In the data rows, zero lies at 4.5, halfway between 4 and 5.
Here are some numbered points:
[3 8 6 4 5 0 6 6 9 3 6 5 3 5 3 6 4 2 3 1 5 8 4 3 5 5 6 5 5 0 3 5 3 4 1 3 3 4 5 7 6 5 4 6 3 5 5 5] 0
[5 3 2 4 4 4 5 7 4 6 7 4 5 7 4 4 5 8 8 4 2 0 8 6 4 6 5 6 1 8 5 5 4 5 8 6 4 8 5 3 3 7 7 3 3 7 6 5] 1
[2 4 3 5 4 1 4 5 6 2 4 6 4 7 3 7 4 1 4 7 4 3 7 5 4 5 4 7 3 4 1 3 5 0 4 6 4 3 8 3 4 3 6 5 6 6 6 6] 2
[5 3 7 4 3 5 4 3 8 9 5 0 7 4 9 4 2 7 3 0 7 8 4 5 6 4 7 9 6 6 7 6 8 8 4 7 4 3 5 8 3 8 7 7 6 5 0 1] 3
[5 6 4 6 5 8 5 3 3 5 3 5 5 5 4 4 4 4 5 9 8 5 5 5 4 4 3 3 2 5 4 4 6 4 7 4 4 3 5 2 6 2 3 4 6 3 3 7] 4
[4 5 4 4 3 7 8 3 5 6 7 2 5 5 8 6 3 5 6 3 6 4 6 5 5 4 7 5 4 8 4 6 8 5 5 4 4 5 4 4 7 5 4 6 4 4 2 4] 5
[2 6 3 5 4 5 5 4 4 4 1 7 5 1 5 5 6 6 5 4 4 6 6 5 3 3 3 4 3 6 4 3 3 4 3 6 8 4 4 4 5 5 2 3 4 5 6 7] 6
[4 7 5 8 4 0 3 3 7 4 4 6 3 5 3 2 7 6 4 4 2 5 4 3 6 4 3 3 2 2 7 5 1 8 3 7 3 5 3 8 7 4 4 7 2 5 9 5] 7
[4 8 5 4 5 5 7 4 6 5 4 5 5 4 3 6 3 2 4 6 7 8 5 4 5 5 4 4 5 2 1 5 5 2 6 3 4 3 5 3 6 4 4 5 3 4 4 6] 8
[2 2 3 4 3 3 3 7 4 3 5 5 5 6 3 4 5 4 6 5 1 3 6 5 4 5 5 7 3 6 4 4 5 3 3 6 5 6 6 4 3 3 7 4 3 7 5 6] 9
[4 9 6 5 7 6 5 3 5 5 2 5 4 3 4 5 3 4 2 6 9 9 3 3 5 4 3 2 6 1 4 4 3 5 3 2 4 2 4 5 7 4 0 6 6 1 4 6] 10
[5 8 4 5 7 3 5 5 6 4 4 8 2 3 0 9 4 0 4 8 4 5 7 4 2 5 5 6 5 2 4 3 6 0 4 6 3 4 6 1 5 4 2 4 5 2 6 6] 11
[3 5 4 4 4 5 8 7 5 1 7 4 4 7 3 5 5 3 7 6 3 4 7 6 4 5 4 6 4 5 2 7 5 1 5 5 3 4 5 4 6 4 6 3 3 6 4 7] 12
[4 0 5 4 6 8 3 3 0 4 4 6 5 4 4 2 4 8 4 4 7 0 3 5 4 4 3 6 7 7 6 3 5 8 5 7 6 6 4 3 0 5 4 4 7 5 2 1] 13
[6 3 4 3 4 5 3 3 3 5 4 5 5 4 4 3 5 7 5 4 3 3 3 4 4 4 5 4 4 6 6 4 5 7 5 4 4 6 4 4 5 5 2 3 4 5 5 3] 14
[5 6 5 6 5 7 6 4 1 5 3 5 5 3 3 4 3 5 3 7 8 5 3 5 4 3 4 3 6 4 5 2 6 4 6 4 5 3 5 2 4 3 3 4 7 3 3 5] 15
[4 4 5 4 7 1 3 7 7 2 3 7 3 4 1 5 7 2 4 7 2 6 3 3 4 6 4 5 5 0 2 2 1 1 2 5 4 5 5 5 3 3 4 4 4 5 9 5] 16
[4 5 5 3 4 1 5 6 7 5 3 5 5 3 4 4 5 4 1 1 5 6 4 4 4 5 4 7 9 3 6 2 5 5 1 5 5 5 5 6 3 4 6 6 5 5 3 2] 17
[5 7 5 3 5 6 4 4 3 5 4 4 5 1 5 3 4 6 3 4 9 7 2 3 6 4 4 4 8 3 6 4 5 7 5 3 5 4 2 6 5 5 2 6 5 2 1 3] 18
[6 3 4 3 4 5 4 5 4 4 4 4 5 5 6 6 3 4 5 5 4 2 6 6 4 3 4 5 5 6 4 7 4 4 6 4 5 3 4 4 5 6 7 4 4 5 4 6] 19
[5 4 4 6 4 5 5 3 6 4 5 4 6 6 5 3 5 7 7 4 3 4 3 5 4 5 6 3 1 6 4 8 4 8 4 3 4 6 3 8 7 6 4 3 3 5 5 6] 20
[5 3 4 5 2 4 4 3 3 7 5 3 6 4 7 3 4 7 2 0 7 5 4 5 5 4 4 7 7 8 8 2 8 6 4 6 5 5 4 4 2 5 8 4 7 3 1 2] 21
[6 4 5 4 4 6 3 4 1 5 5 4 6 3 5 3 5 7 6 4 3 3 4 5 4 5 5 4 5 7 7 5 4 7 4 6 6 5 4 5 4 4 5 4 4 5 4 3] 22
[4 7 2 5 5 7 5 2 4 5 3 6 0 5 5 7 5 3 4 9 6 4 5 6 3 5 5 5 2 6 4 2 7 3 9 2 4 3 6 2 7 3 4 4 6 4 7 5] 23
[5 2 5 5 3 4 2 5 4 5 6 3 4 4 5 2 4 5 1 1 5 5 5 5 5 2 4 8 9 6 8 3 6 6 3 6 6 5 4 6 0 3 8 6 5 7 2 2] 24
[6 2 6 5 4 5 3 5 2 6 3 4 4 3 4 2 3 6 4 2 5 3 3 4 5 5 4 6 7 4 7 3 3 6 3 4 6 4 5 4 1 6 5 4 5 5 3 2] 25
[7 4 4 4 5 5 3 4 2 4 3 7 5 3 4 1 5 5 6 7 3 3 2 3 3 4 2 2 5 3 5 6 2 6 5 5 5 5 3 3 5 4 3 3 4 5 7 5] 26
New points follow, each followed by the numbers of its two nearest points above, nearest first.
[3 3 3 8 3 4 5 1 2 4 5 4 5 7 5 5 5 5 5 8 5 1 8 5 6 4 4 4 2 7 5 3 7 7 8 7 5 5 4 3 6 4 4 6 4 4 6 5] 4 14
[2 5 6 4 4 0 5 9 7 2 6 6 4 6 0 7 3 1 3 2 3 8 6 7 4 7 5 6 6 0 1 3 5 0 2 5 4 6 5 6 5 4 5 7 4 7 4 7] 0 2
[7 4 4 6 4 7 2 4 0 5 3 5 5 4 5 3 4 5 3 9 7 2 3 5 5 4 2 4 5 6 6 1 6 3 5 3 5 5 6 1 1 3 3 4 7 5 3 5] 15 4
[6 4 5 6 4 5 2 3 5 4 5 4 4 4 4 4 5 5 5 6 3 4 4 4 4 5 6 4 3 5 6 4 4 6 5 5 4 5 5 4 6 4 2 4 3 4 5 4] 14 22
[3 6 4 5 4 6 9 6 4 4 4 5 4 5 3 8 1 1 5 6 8 7 7 5 4 5 5 7 6 5 1 5 7 1 5 4 3 1 6 3 5 4 5 6 6 4 2 5] 8 12
[3 6 6 5 5 0 0 3 9 7 1 6 5 5 3 9 7 3 1 1 4 6 2 2 5 5 6 7 6 3 7 0 4 5 1 7 5 5 6 6 5 2 4 7 4 4 7 3] 17 0
[6 0 4 5 5 8 3 2 0 6 3 3 6 5 6 3 5 9 4 4 5 1 3 6 6 4 4 6 6 7 6 5 7 8 7 7 8 7 5 3 0 4 5 5 6 3 2 2] 13 22
[5 3 1 6 3 5 5 1 6 5 8 2 5 7 8 8 6 5 8 5 4 3 7 5 4 5 8 5 0 9 3 5 8 6 6 5 3 5 6 4 9 5 5 4 2 4 6 6] 5 20
[7 4 4 5 5 7 3 3 2 5 4 5 6 3 5 4 4 7 4 6 5 3 3 4 5 4 4 3 3 5 5 4 4 4 6 4 4 5 4 3 5 5 4 3 5 3 4 3] 14 22
[1 4 5 3 5 4 6 5 6 5 5 5 4 4 3 5 4 3 3 4 6 7 5 4 4 5 5 7 7 3 3 3 4 3 2 5 5 3 4 5 3 5 5 6 4 3 2 5] 17 8
[3 2 5 5 2 0 3 4 7 4 5 4 5 7 4 7 7 4 5 2 3 5 6 4 4 4 7 8 3 6 5 3 6 3 4 7 5 6 6 2 5 3 7 6 4 6 6 5] 9 2
[4 9 3 2 6 5 7 4 5 4 3 6 6 1 6 2 4 7 5 0 6 6 3 2 5 3 5 2 6 2 6 3 2 9 1 4 7 3 2 9 5 7 3 7 6 2 7 6] 18 10
[2 6 5 4 3 6 9 6 5 2 5 5 4 4 4 7 1 2 5 7 7 8 8 6 4 4 4 7 5 4 1 5 7 0 5 3 4 2 6 3 5 4 5 5 5 5 1 5] 8 12
[4 4 4 5 4 1 3 7 5 4 4 5 5 4 3 6 3 4 2 4 5 6 4 7 4 5 4 4 7 3 3 1 5 3 4 5 5 5 4 6 6 5 5 7 5 4 5 4] 17 8
[5 2 3 5 4 5 2 4 4 4 4 6 5 5 2 7 8 3 7 9 2 1 5 5 4 6 6 4 0 6 4 3 4 2 6 6 6 5 7 2 4 2 4 2 5 5 8 5] 9 2
[2 5 6 5 6 0 4 5 7 2 3 7 4 5 1 8 5 2 3 4 4 5 4 3 5 6 6 7 3 3 3 2 5 1 4 6 4 3 7 3 5 4 4 4 5 4 7 6] 2 16
[4 1 4 5 4 4 4 6 4 3 6 4 5 6 3 4 6 3 6 4 1 3 7 4 5 5 4 6 2 6 4 5 5 4 5 5 5 6 6 5 3 4 7 3 3 8 5 5] 9 1
[6 6 4 5 5 5 6 4 6 4 6 4 5 6 5 2 5 5 8 5 2 5 4 3 4 5 6 1 0 5 4 7 4 8 4 3 3 5 4 6 8 6 3 3 2 3 6 7] 20 14
[6 9 5 5 5 7 5 1 3 6 0 4 6 3 4 8 2 3 1 5 9 8 6 4 4 4 5 6 5 5 3 0 7 3 6 3 5 1 5 0 6 2 1 7 7 1 2 3] 15 4
[6 4 5 5 5 7 6 7 3 3 5 5 4 5 4 3 4 3 5 5 5 3 5 5 4 4 3 4 6 4 3 5 4 3 5 5 4 4 5 4 4 4 4 4 4 5 3 4] 19 12
[5 2 5 5 6 5 6 6 2 3 4 6 4 4 2 2 3 2 4 3 4 4 5 6 6 6 3 6 7 2 4 4 3 3 2 5 6 4 5 5 1 6 6 4 6 6 3 4] 25 17
[4 7 3 4 4 6 6 4 3 6 3 4 6 6 5 7 5 3 6 6 5 5 7 5 5 5 5 4 0 7 4 5 7 2 7 4 4 4 6 1 8 5 6 4 5 3 3 6] 4 23
[5 6 3 5 5 8 5 2 3 5 3 6 2 4 6 8 3 4 4 9 6 4 4 6 5 6 5 4 1 6 4 1 7 3 9 2 5 3 6 2 7 3 4 2 6 4 6 4] 23 4
[3 5 3 5 4 6 8 6 5 3 7 4 3 7 4 6 3 4 5 7 4 6 6 6 4 4 4 3 2 5 2 8 5 3 4 3 4 4 4 4 7 4 4 4 3 5 4 7] 12 8
[7 9 6 5 5 8 3 0 4 9 3 3 7 5 8 4 4 8 1 2 9 6 0 2 5 2 4 4 6 4 7 2 5 9 5 3 4 2 1 6 5 5 1 7 7 0 3 0] 18 10
[4 5 5 5 6 7 8 5 4 5 7 3 5 4 5 4 3 3 5 4 5 4 6 6 5 4 6 5 5 5 4 7 6 5 4 3 4 5 4 6 5 6 5 4 4 4 2 4] 5 19
[4 7 4 6 5 8 7 4 2 4 3 5 4 4 4 4 3 3 5 8 7 5 6 4 4 5 5 2 4 5 3 3 5 2 7 4 4 3 5 2 6 3 3 5 5 3 4 6] 4 15
[8 4 6 5 6 6 1 3 2 8 4 6 3 3 6 2 6 8 4 2 4 3 0 5 5 5 2 3 7 3 8 2 1 9 4 4 7 5 3 5 3 5 2 3 7 5 4 1] 25 14
[0 5 5 4 4 0 6 9 8 0 7 6 3 7 1 8 4 1 4 3 2 8 7 7 4 8 5 7 5 0 0 4 6 1 1 5 3 5 5 7 4 5 6 8 2 7 5 6] 0 2
[3 7 5 5 4 5 6 4 5 4 2 6 5 2 7 4 5 6 4 4 6 6 6 4 4 2 3 3 5 6 6 4 3 4 2 5 6 5 4 6 4 7 1 3 5 5 6 8] 6 14
[1 6 6 4 4 6 9 5 4 5 6 4 3 4 4 7 0 2 3 5 9 8 8 7 4 5 5 7 7 4 1 4 9 0 5 2 3 1 6 3 6 4 6 6 7 3 0 5] 8 5
[5 5 3 7 5 6 6 4 4 4 5 7 5 5 5 5 6 6 8 8 3 4 6 4 3 4 4 0 0 7 3 8 2 4 5 3 3 7 5 4 6 6 0 1 3 4 8 7] 20 26
[6 6 6 4 5 1 5 4 7 3 5 5 4 3 5 7 2 3 3 4 5 5 5 3 4 5 6 4 3 5 3 5 5 5 5 2 3 4 5 4 4 4 4 5 4 3 6 3] 8 0
[6 3 6 4 4 4 2 5 4 6 4 5 5 3 5 4 5 6 2 1 5 5 2 4 6 5 4 6 7 5 6 2 4 6 2 3 5 5 3 5 3 5 4 6 6 4 2 2] 25 17
[6 6 6 3 5 5 4 4 5 5 4 4 4 3 5 4 4 5 6 4 5 6 3 4 4 5 3 2 5 3 4 5 3 6 3 3 4 5 4 6 5 4 2 4 4 3 5 3] 14 18
[5 4 3 0 5 3 6 4 4 4 6 2 5 1 5 4 7 8 7 4 5 7 3 5 5 4 4 2 2 4 7 9 3 5 5 4 3 7 0 8 5 8 3 4 0 8 2 6] 20 14
[5 8 6 4 5 3 4 4 6 5 4 5 4 3 4 5 6 4 2 5 5 7 3 4 4 5 4 5 5 2 4 4 3 4 3 3 4 3 5 4 6 3 3 6 3 3 6 4] 8 10
[5 4 6 4 5 7 5 4 2 3 2 5 1 2 6 5 4 5 2 6 8 3 4 8 5 4 2 7 8 5 5 1 8 4 7 5 6 3 5 3 3 4 5 4 8 3 1 2] 15 13
[4 5 3 6 5 7 6 5 2 4 2 6 4 6 2 6 3 2 5 9 8 4 6 6 3 5 5 5 2 6 4 3 6 0 8 4 5 3 6 0 4 3 2 4 8 2 4 6] 4 23
[6 5 6 3 4 2 4 4 6 6 5 2 4 3 7 2 7 8 6 0 3 7 3 3 6 5 6 4 6 3 5 8 2 9 1 5 4 7 2 9 7 7 6 6 2 4 5 3] 20 7
[8 0 0 0 4 2 0 4 5 4 2 2 6 6 9 5 5 3 3 7 1 0 5 7 4 1 2 2 2 3 1 9 2 5 6 7 2 2 0 5 5 8 9 3 4 6 8 5] 19 26
[4 2 4 7 4 2 3 3 5 5 4 4 5 7 4 8 6 2 4 4 5 2 6 3 6 6 6 8 3 6 4 1 5 2 6 6 5 2 8 0 4 3 5 5 5 5 4 4] 2 9
